[[ 0.45  1.76  2.51 -1.32 -0.24 -1.89 -0.15 -1.01  1.52  1.67  2.27  1.61
  -1.20 -1.89 -2.09  1.22]
 [ 3.02 -1.64 -1.88  0.58  3.56  2.03  2.97  3.45 -0.69  2.89  2.88 -1.57
   0.19 -1.77 -0.24 -2.03]
 [-0.03  0.47  0.00 -1.27 -0.57 -0.22 -0.48  0.05 -0.07 -0.45  0.04  0.35
  -1.15  0.03 -0.85 -1.91]
 [ 0.85 -3.31 -3.84  2.16  0.39 -2.30 -0.75  0.56 -0.71  0.68  1.46 -2.93
   2.28  4.02  3.69  1.41]
 [ 1.23 -1.21 -1.83 -0.62 -0.86  1.21 -3.27 -0.29 -1.07 -0.16  1.76 -1.34
  -0.37 -0.87  0.22  1.24]
 [ 0.81 -2.35 -2.11 -2.60  1.23 -0.48  1.10  1.16  0.10  1.26  1.22 -2.27
  -3.79 -2.86 -5.62  0.94]]
->
[[ 0.45  2.51 -0.24 -0.15  1.52  2.27 -1.20 -2.09]
 [ 3.02 -1.88  3.56  2.97 -0.69  2.88  0.19 -0.24]
 [-0.03  0.00 -0.57 -0.48 -0.07  0.04 -1.15 -0.85]
 [ 0.85 -3.84  0.39 -0.75 -0.71  1.46  2.28  3.69]
 [ 1.23 -1.83 -0.86 -3.27 -1.07  1.76 -0.37  0.22]
 [ 0.81 -2.11  1.23  1.10  0.10  1.22 -3.79 -5.62]]

[[-0.41  0.22  0.13  0.96  0.57  0.56]
 [ 2.27 -3.53 -0.24  0.96 -0.69 -0.32]
 [-0.41  1.31  0.08  0.96  1.47  1.42]
 [-0.57 -0.80  0.20  0.96  0.12  0.04]
 [-0.26  0.59  0.25  0.96  0.11  0.49]
 [-1.61  2.51 -0.39  0.96  1.65  0.39]
 [ 0.16  0.56  0.22  0.96  1.06  1.57]
 [-0.13  0.67 -0.45  0.96  0.60 -0.24]
 [-1.22  4.19 -0.24  0.96  0.42 -0.21]]
->
[[-0.41  0.13  0.57]
 [ 2.27 -0.24 -0.69]
 [-0.41  0.08  1.47]
 [-0.57  0.20  0.12]
 [-0.26  0.25  0.11]
 [-1.61 -0.39  1.65]
 [ 0.16  0.22  1.06]
 [-0.13 -0.45  0.60]
 [-1.22 -0.24  0.42]]

[[ 1.08  0.63  0.37  0.08  0.17  0.05 -0.34  4.14 -0.02 -4.55 -1.05 -0.89
   0.19  2.16  0.53 -0.49]
 [ 1.00  0.15 -0.87 -0.76  0.29 -0.26 -0.41  5.17 -0.03  1.80  2.99  1.64
   0.61  0.21  1.64  0.61]
 [ 0.05 -0.49 -0.27 -0.33  0.09 -0.40  0.31 -0.97 -0.09 -2.14 -1.96  0.04
   0.14  1.16  0.63 -0.42]
 [ 0.13  0.88  0.93  0.08  0.24 -0.14 -0.23  0.50 -0.21 -0.22  0.24 -1.88
   0.02 -0.53 -2.72 -0.48]
 [-0.03  0.24  0.07  0.65 -0.22  0.09 -0.67 -0.83  0.24 -0.98 -1.54  0.21
  -1.01  0.11  0.53 -0.04]
 [ 0.79 -0.01 -0.41 -0.56  0.14  1.07  0.04  0.80  0.28  1.03 -0.80  2.08
  -0.43 -0.33 -0.88  0.77]]
->
[[ 1.08  0.37  0.17 -0.34 -0.02 -1.05  0.19  0.53]
 [ 1.00 -0.87  0.29 -0.41 -0.03  2.99  0.61  1.64]
 [ 0.05 -0.27  0.09  0.31 -0.09 -1.96  0.14  0.63]
 [ 0.13  0.93  0.24 -0.23 -0.21  0.24  0.02 -2.72]
 [-0.03  0.07 -0.22 -0.67  0.24 -1.54 -1.01  0.53]
 [ 0.79 -0.41  0.14  0.04  0.28 -0.80 -0.43 -0.88]]

[[ 1.59  4.69  2.62  2.56]
 [ 0.08 -0.03 -0.05  0.09]
 [ 0.04 -0.02 -0.01  0.01]
 [ 0.23  0.44 -0.02  0.10]
 [-0.21  4.53  0.74  3.06]
 [ 0.04  0.08  0.06 -0.05]
 [ 0.71  1.52  1.02  1.40]]
->
[[ 1.59  2.62]
 [ 0.08 -0.05]
 [ 0.04 -0.01]
 [ 0.23 -0.02]
 [-0.21  0.74]
 [ 0.04  0.06]
 [ 0.71  1.02]]

[[ 0.83  3.84 -2.34 -0.58 -2.66 -3.05  3.12 -0.95  0.89  3.38  1.23 -2.23
  -3.28 -3.46]
 [ 1.09 -1.42  2.47 -0.20  2.36  3.11 -4.08  4.05 -1.22  3.22  2.03 -1.05
   1.54 -0.20]
 [ 0.20 -1.09  1.36  3.53  2.21  3.34 -2.67 -2.57 -1.34 -1.11 -1.19  0.18
   0.15  1.71]
 [ 1.83 -3.70  1.36  1.95 -1.26 -3.24  1.96  0.95  0.92  2.79  2.06 -0.78
  -3.77  0.74]]
->
[[ 0.83 -2.34 -2.66  3.12  0.89  1.23 -3.28]
 [ 1.09  2.47  2.36 -4.08 -1.22  2.03  1.54]
 [ 0.20  1.36  2.21 -2.67 -1.34 -1.19  0.15]
 [ 1.83  1.36 -1.26  1.96  0.92  2.06 -3.77]]

[[ 3.25  1.56  0.78 -0.25 -0.51  0.38  0.33]
 [ 0.13  1.21 -1.36 -1.34 -1.51 -2.23 -1.59]
 [ 4.40  3.14  3.04  2.37  2.62  2.88  2.84]]
->
[[ 3.25  0.78 -0.51  0.33]
 [ 0.13 -1.36 -1.51 -1.59]
 [ 4.40  3.04  2.62  2.84]]
---
[[ 0.59  0.73 -0.17 -0.12 -0.21 -0.51 -2.11  0.13 -0.23  1.14 -2.66 -1.14
   0.52  1.97  1.15]
 [ 0.40 -0.75  0.33  1.13  0.46  0.90 -1.64 -1.72 -0.36 -0.29  0.62 -0.12
  -2.49  1.89 -0.14]
 [-0.49 -1.48 -1.56 -1.50  0.64 -0.47 -0.48  0.18  0.26  0.63 -2.34  0.18
  -0.99  1.73  1.33]
 [-2.13 -4.54  0.72  1.20 -0.91  1.14 -1.57  0.35 -1.07  0.18  0.58 -0.38
  -0.19  0.90  1.73]]
->
[[-2.13 -4.54  0.72  1.20 -0.91  1.14 -1.57  0.35 -1.07  0.18  0.58 -0.38
  -0.19  0.90  1.73]
 [-0.49 -1.48 -1.56 -1.50  0.64 -0.47 -0.48  0.18  0.26  0.63 -2.34  0.18
  -0.99  1.73  1.33]
 [ 0.40 -0.75  0.33  1.13  0.46  0.90 -1.64 -1.72 -0.36 -0.29  0.62 -0.12
  -2.49  1.89 -0.14]
 [ 0.59  0.73 -0.17 -0.12 -0.21 -0.51 -2.11  0.13 -0.23  1.14 -2.66 -1.14
   0.52  1.97  1.15]]

[[ 0.46 -0.82 -3.30 -0.53 -0.03  0.07  0.98]
 [-1.19  2.37 -1.37  1.21  0.53  0.58 -0.51]
 [-1.34  1.45  3.06 -0.97 -0.28  0.40 -0.36]
 [-4.83 -0.40 -2.33 -2.40 -4.06  1.16 -2.77]]
->
[[-4.83 -0.40 -2.33 -2.40 -4.06  1.16 -2.77]
 [-1.34  1.45  3.06 -0.97 -0.28  0.40 -0.36]
 [-1.19  2.37 -1.37  1.21  0.53  0.58 -0.51]
 [ 0.46 -0.82 -3.30 -0.53 -0.03  0.07  0.98]]

[[ 3.45 -3.23  2.08  4.69  0.26]
 [-1.67  3.04 -0.62 -4.53  3.69]]
->
[[-1.67  3.04 -0.62 -4.53  3.69]
 [ 3.45 -3.23  2.08  4.69  0.26]]

[[ 2.08  0.36  0.55 -1.31  3.48  0.49  2.06 -0.48 -0.95 -0.35  1.12  3.31
   2.48 -5.21]
 [-1.41 -3.47  0.49 -4.81  2.41 -1.58  3.41 -4.26  2.47 -0.52 -1.38 -0.99
  -4.83 -1.53]]
->
[[-1.41 -3.47  0.49 -4.81  2.41 -1.58  3.41 -4.26  2.47 -0.52 -1.38 -0.99
  -4.83 -1.53]
 [ 2.08  0.36  0.55 -1.31  3.48  0.49  2.06 -0.48 -0.95 -0.35  1.12  3.31
   2.48 -5.21]]

[[-1.49  2.25  3.86 -2.33  0.05 -0.12 -0.54  2.69  2.79  1.06 -4.28 -0.53]
 [-2.32  0.42  3.86 -4.05  0.05 -1.08 -3.67  3.82  2.11  1.06 -2.10 -3.32]]
->
[[-2.32  0.42  3.86 -4.05  0.05 -1.08 -3.67  3.82  2.11  1.06 -2.10 -3.32]
 [-1.49  2.25  3.86 -2.33  0.05 -0.12 -0.54  2.69  2.79  1.06 -4.28 -0.53]]

[[ 0.00 -0.77 -0.45  1.40  0.00 -0.81 -2.21  0.00  0.00 -0.75  1.48  2.11
  -0.34]
 [-0.50 -2.87  3.30 -1.64 -0.60  0.00  1.18 -5.15 -0.70 -4.21 -2.90  2.39
  -0.71]]
->
[[-0.50 -2.87  3.30 -1.64 -0.60  0.00  1.18 -5.15 -0.70 -4.21 -2.90  2.39
  -0.71]
 [ 0.00 -0.77 -0.45  1.40  0.00 -0.81 -2.21  0.00  0.00 -0.75  1.48  2.11
  -0.34]]
